Each named turn below is shown by a few rows before and after it. Which turns, in which order, take the first row of each later pair to the second? The first pair is answered.
T:
[-15   3  -2   6  -3   4   1  -4   8   2  -3   8   5  -6  -4  -2   7  14
   2  -3 -11  -1   3   1  -5  -7   1  -6 -10  -4 -12  -2  -6  -3   7  -5
  -2  -3   2  -4   8   0   5   5   5   0  -2  -1  -6   2   0  -3   4  -4
   4   1   0  -2   0  -2   5   4  -2   6  -4] -> [-14   3  -2   7  -3   4   0  -3   7   3  -4   6   6  -6  -4  -3   7  14
   3  -3  -9   1   3   2  -5  -8   1  -7 -12  -4 -13  -3  -5  -2   7  -6
  -2  -3   2  -5   8  -1   5   5   4   0  -1  -2  -5   2   1  -3   4  -4
   5   2  -1  -3   1  -1   4   4  -2   5  -4]
[ 9 -2  2 -3  6 -5 -7  2 -3 -7  7  1  3  7  9  5  5 -7 -3  2 -1  1  0  1
 11  2  1  0  3  2  8  2 -1  1  2  6  5  4  3  8 -5  5 -6  4 -2 -6  6 -4
  5 -2  3  0  0  5 -2 -5 -4  7 -1  3 -2 -4  3  0  4] -> [ 7 -2  3 -3  7 -6 -7  1 -3 -8  6  2  3  7  9  7  4 -7 -2  1 -1  0  0  2
 10  1  1  0  2  3  8  2 -3  1  2  5  5  5  3  9 -5  6 -6  2 -1 -7  6 -5
  5  0  3  0  1  4 -1 -4 -5  6 -1  3 -2 -5  3  1  3]
[ -1   2   5 -13  -4   2  -6  13  -6  -5  -6   5  -2   7 -10  -7   4  13
   2  10   8  -1 -13  -6 -14  10   3  -1   3  -7  -1  -2   5  -2   3   8
  -4  -3   5   9   7  -2   8  14   4  10  -7   3   3 -12  -3  -2  -2   7
  14  -1 -10  -3   4   3   9  -3   4  -7  16] -> [ -4   1   7 -16  -3   2  -5  10  -2  -7  -3  12  -5   8 -10   1   3  15
   2   9   6  -3 -10 -11 -13  12   0   0   8  -5   3   1   1  -5   3   4
  -5  -3   4  12   7  -1   9  10   9   9  -8   2   3 -10  -5  -1  -2   7
  14   0  -8  -3   4   0  11  -4   6  -3  12]
L:
[-10  -7  -2  -2  -2   2   7 -16  17  -5   7  10  -9  -4  -7  13  -3  -1
  -1  -8 -11  -6  24  -5   9  -7  -3   2  11   4   6   9  -3 -13   4  -4
  -7  -2  -6   1  -1   5  -2 -14   6 -19  17   3  -8  10  -9   7   8 -13
 -17  -5  15   3  -5   1   2  -5  11  23 -22] -> [-19  -2  -1   8  -3   3   6 -14  16   4   1   6  -3 -15  -9   4  -2   1
  10 -13  -8  -4  25   4   8 -17   0  -2   0   8  -2   4  -4  -9   9 -12
   1  -1  -6  -6   1   5  -1 -11   6 -14  18   4  -9  15  -5   3  11 -21
 -13   1  16  -3  -7   3  -2  -1   4  16 -20]
[-11  10  16   6   2  -5   9  -6  23   1   3  10 -15  -5   6   4   1   7
  -4 -16   5  -9  16 -24  11   3   0  -4  10   7  13   7  -9 -12  -7  -5
  -2  11   9  11  -8  -3 -12 -27  22  -8   7  -7  11   0 -11   4  16 -14
  -3   8   3   2   3  -1  -2  -6   1   7 -24] -> [-18  14  16  14   1  -3   8  -4  22   9  -2   7 -10 -14   4  -4   2   8
   5 -18   6  -8  17 -16  10  -5   3  -8   0  10   6   2 -10  -8  -2 -11
   3  12   8   7  -6  -2 -12 -25  22  -4   8  -5  11   2  -8   0  17 -21
   1  13   4  -3   1   0  -7  -3  -3   2 -22]
[ 13  -8 -10   2  -1   3  12   1  -7   8   0 -28   0  -6  -6 -13   1 -13
  -7   0   5   0   5  11   8  -6   7   4 -10   6  -1  -5  25   3   7  18
   4  -1 -12  -3  -7 -13   7   1 -21 -13  17  -1   7  -3  -3  -1   4  -3
 -12 -20   0  -2  -2  17  -4   2   6   8  -9] -> [  9  -7  -9   3  -3   4  10   5  -6  10  -1 -29   2  -7  -8 -19   1  -8
  -4   1   5   2   2  13   5  -8  10   3 -13   6  -6  -7  25   4   9  17
   4   0 -12  -4  -5 -14  10   4 -21 -12  14  -2   6  -4  -3  -3   4  -3
  -8 -18  -1  -2  -3  18  -2   3   3   5  -8]
[  4  11   8 -10   9   2  -7  -4  -7 -11   0  13   6   7  -3   5  -5  -9
 -15  -3   0   5   1  -1  11  10   7   2  -1  -8  13  -8  -2  -4  -4  -3
   8  -1 -10  -1   1   1  -8  -8  -1   2  -5   1   8  -5  11  12   2  -2
  -4  -4  -6  -8   6   0   2   2   3   3  -2] -> [  1  13   6  -5  10   0  -6  -4  -6  -7  -3  11   8   3  -2   1  -4 -12
 -11  -4   1   5   4   3  14   5   6   0  -4  -5  10 -11  -4  -4  -2  -8
  12   0 -12  -4  -1   2  -9  -9  -1   3  -3   2   8   0  13  11   3  -7
  -4  -1  -6 -10   5   0  -2   3   2   0  -2]
C:
[ -3  -4  19  -3   4   0  -5   5   9   8  -8  15   8 -10  -1  22  -9  11
  15  10  -1   1 -13  -3   9   6  -5   5  13  11  -1  -7 -13  -2  -7 -13
  -6   9  -2  15   0  -3  13  13  20  -2 -28   3 -11 -18   7  -7 -13 -18
   1   6   7  -1   1  -3  10  -8   4  -7  -2] -> [  0  -4   8   7   5   0  -4   0  13   2 -14  12  11  -9   2  23 -10   3
  10  12  -9   2  -6   2   9   2  -8   0   2   5 -19  -8 -15   1  -3  -8
  -1  -1   3   2   0   0   6  26  25  -3 -24  -5 -16  -7  11   3 -11 -26
   0  13  10  -3  -3  -2  10   3  -2 -10   1]
[-1 -3  4 -4  0  2  4 -3  6 -4  3  8 -1  3  0  7 -3  4 -4 -1 -3 -3  1 -9
  0  0 -2  4  3  3  4  5  0  0  0  4 -4  2 -4  8  3 -3  6 -5  3 -5  1  1
 -1  0 -6 -1 -2  4 -4 -7  3  5  2 -5  4 -2  3  5 -6] -> [-2 -4  1  0  0  2  4 -6  8 -5  1 10  0  3  1  9 -2  2 -5  0 -6 -4  5 -9
  0  0 -3  3 -1  1 -2  5 -3  1  1  4 -1 -2 -3  3  3 -2  5 -2  6 -5  2 -1
 -3  5 -5  3  1  0 -3 -4  4  4  1 -5  4  1  2  4 -7]
[  5 -11 -11 -21  -8   8  -1  -4  -4  -8   9   1  -4  13   3  -9   2   7
 -23   9  -2   5 -18  -9  10   4 -13   1  -9 -19  -5   7  15 -11   0  21
 -19  -4   7   4  17  -5   9  13  -2   9 -19 -16  -9  -7 -19   1  -5   8
  12  -1 -11   5   4  -7  -3  -7   0   3   4] -> [  1 -10  -5 -25  -8   9  -2  -3  -3  -6  11   7  -5  11   2  -5   2  13
 -18   7  -2   3 -19 -12   8   6 -14   1  -4 -16   1   8  12 -13  -1  16
 -20   0   5  10  18  -5  12   8   0  10 -22 -13  -8  -9 -21  -2  -5  10
  14  -1 -11   4   6 -10  -3 -10   3   6   0]
Then:
(two turns a pair)
[ -9   4  13 -12  -6   1  -8   8  -2   3   6   7   0   0  -4   3   1   9
   7  -3   3   1 -12 -11  -2  10   9   7   0   5   8  -1  -4  -6  -2  -3
  -7   4  -8  15  -1  -1   9 -14   4   1 -12   0  -1 -10  -1  -9   1  10
  11  -1  -6  -1   3  -4   6  -6   6  -3  -1] -> [ -3   4   4  -8   1  -5  -4   2  -3   2   6   4  -1  -1   2  10   2  -7
   5 -10   3  -4  -1  -8  10   7   3   7   4  11  16   0  -8  -9  -7  -9
   1   7 -11  14  -8   3  -1 -23   5  -5  -2   3   1   2   0  -6   2   5
   1   0  -3  -1   1  -5  -2  -8  11  -1  -4] -> L then L
[ 15   5   3  10   7  -3   1   8 -13   0  -2  -8  -6 -11   4 -17  -2 -10
   1   4  11   7 -12   7   3 -18   0  -2   4  -4  -9  -1  12  10   6   3
   8  11   7  -2 -12  -6 -10   5  -1  -1   9   3  -2  -2  10   9 -11  -8
  13   9   4  -2 -10   8  -5   7  -2 -11  13] -> [ 18   1   7   0   2  -1   0  11 -12  -8   3  -3  -9   0   2 -14  -4  -1
  -6  12  10   9 -19  -3  -4  -8   1   1  11 -10  -7   2  15   9   4  13
  -3   7  11   3  -9  -9  -5   9  -1  -2   3   0  -3 -13   6  10 -14   3
  16   2   1   1  -6   8   3   4   0  -6  13] -> L then L
[ -5 -10   3  -3   5   5   2  -3  23   1  15   2  23 -10  -3   8   3  -8
  -3   7 -11  11   6  -8 -11   4   6   9  -9  -5   0  12  -5   7  -6   0
 -11  -7   4  20  11   9  13   7  -2   0  -3 -15   0  -6 -11   3   2  12
  -6  10  14  -5  12  -6  -4 -16  -5  15   8] -> [ -3  -9  -3   2  10   2   4  -8  23   3  14  -1  23 -14   0  12   3 -19
  -3   1 -10   9  14  -3  -3   0   4   8  -9  -1   4  11  -7   6  -8  -7
  -5  -4   1  17   7  11   7   1  -2  -3   5 -12   2   3 -11   5   3   7
 -11  12  17  -6  10  -5 -10 -17  -4  15   6] -> L then L
[  2  11  -1  -5  10   8  -5  10 -10 -17 -10  13  15 -16   1 -22  -9 -11
   8 -11  -2   0  -5   0  -8  16  -6 -11  -7   3  -1  -2 -17  14  -9  -5
   5   0  18  -1  -5  11 -12  -5  12  -4 -12   6   0  -1   4   5   2  15
   2  11  -4  -5 -15   4   3   8  -3  -4   8] -> [  7  10  -3  -6   8   8  -4  12 -14 -17 -10   6  16 -14   3 -28  -9 -13
   5 -10   1   2  -8   1  -6  17  -2  -9  -7   1   3  -3 -10  14 -10   0
   3   2  17   0  -8   9 -13  -6   4  -3 -10   7   2  -6   5   3   1  18
   1   6  -7  -3 -15   8   2   6  -2  -4  11] -> C then C
[-10   1   3 -11   2   4   5   3   0  -2   7   6   1   0  -7  -3   0   7
   3  -5  -1   4   2  -7   1   2   0   2  15  10  18   8   6  -2  -1  -7
  -1  13   3  13   0   0   9 -15  -7  -6   2   7  -2  -1  -1  -8   3   2
  -8  -7   3  -1  -2   2  -1  -8   4  10 -14] -> [-10   0  -7   3   3   6   6  -6   8  -8  -1   8   3   0  -4   4  -1   0
  -2  -4 -12   2  14  -3  -2  -3  -8  -6  -1   3  -7   7  -3   1   5  -7
   8  -2  10  -4   2   5   1   1   6  -7   7  -2 -12  18   4   6   8 -11
 -10   6  10  -4  -7   1   1   7  -4   6 -12] -> C then C
